A single turn carries every row of the set below to another of its rows. Some are shown first; where does it send the rows asked next?
Q_385: [ 2.43  2.03 -0.03  1.46  0.31  0.48  1.57 -1.17 -2.00  1.34 -2.19 -0.85
  0.53 -0.17 -1.03 -4.67  0.92  1.53 -1.52]
Q_173: [-0.67  2.21 -2.18 -0.93 -0.36 -0.53  0.80 -0.55 -0.57  2.37 -0.20  0.87
  0.21 -3.27 -1.16 -0.47 -0.75  0.69 -2.86]
Q_5: [ 0.26  4.92 -1.89  0.90 -1.74 -1.18 -1.41 -1.14  0.72  2.63  1.33 -0.17
  0.09 -1.34 -2.80 -2.13  1.09  1.17 -0.19]
Q_472: [-1.14  1.41  0.21 -0.12  0.26 -0.59  1.14 -0.93 -2.39  2.43  0.07  0.00
  0.19  3.77 -0.26 -0.80 -1.14  1.02  0.77]
Q_351: [-1.57  3.87  0.98  1.02 -0.17 -0.49 -1.17  0.15 -2.49  3.17  0.62  0.28
  0.37  2.95 -1.12 -0.88  0.47 -0.32  0.01]
Q_567: [ 0.82  2.27 -0.74  1.30  1.03  0.94 -1.13 -0.73 -0.47  1.23 -1.92  1.03
  0.52  1.77  0.76  1.02  0.37 -0.70  1.37]
Q_272: [-0.99  2.48 -2.24 -1.25  0.22 -0.05  0.69 -0.46 -0.38  3.17 -0.75  1.32
  1.14 -2.35 -0.30 -0.20  0.01 -0.05 -2.06]
Q_199: [-0.10  1.11  1.68  0.76 -0.20  0.91 -0.29 -0.97 -0.35  2.53  1.10 -2.00
  0.91  1.28  0.93 -2.69  0.92  1.01  1.34]
Q_680: [ 0.89  4.15 -2.39  0.43 -1.51 -0.89 -0.82 -1.42  0.72  2.39  0.79 -0.28
 -0.13 -2.67 -2.76 -1.88  0.72  1.36 -1.59]
Q_805: [-1.31  1.55  1.42  1.72 -0.40  0.51 -1.35  0.62 -0.67  1.52 -0.72 -0.90
 -1.15  0.34  0.55 -1.37  1.93  2.13  2.04]
Q_824: [ 1.42  1.91  0.93  1.64  0.50 -0.30  1.95 -0.56 -3.07  0.53 -1.20  0.10
  0.51  0.18 -0.87 -4.21 -1.31  0.87 -2.05]
Q_489: [-0.67  2.04 -1.34  0.87 -1.40 -1.19 -0.07  0.72 -0.26 -1.00  0.16  1.81
 -1.53 -2.26 -1.53 -0.27 -1.30  1.75  0.33]
Q_430: [ 0.30  2.55 -2.04  0.79 -1.50 -1.37 -0.16 -0.32 -0.15 -0.48  0.44  1.27
 -1.54 -2.56 -2.59 -0.46 -1.49  1.66 -1.05]
Q_26: [ 1.77  1.00 -0.59  0.81 -0.74  1.41 -0.36 -0.66 -0.49 -0.17 -0.33  0.12
  0.36  3.12 -0.82 -0.68  1.08  0.25  1.96]
Q_546: [ 3.07  2.90 -0.41  2.37  0.44 -0.63  1.32 -1.72 -1.91  0.17 -1.90  0.01
  0.08  0.97 -1.52 -3.74 -1.06  1.29 -0.77]

Q_805 turns into Q_567
Q_272 turns into Q_5
Where do these go?
Q_26 turns into Q_472
Q_430 turns into Q_173
Q_824 turns into Q_385

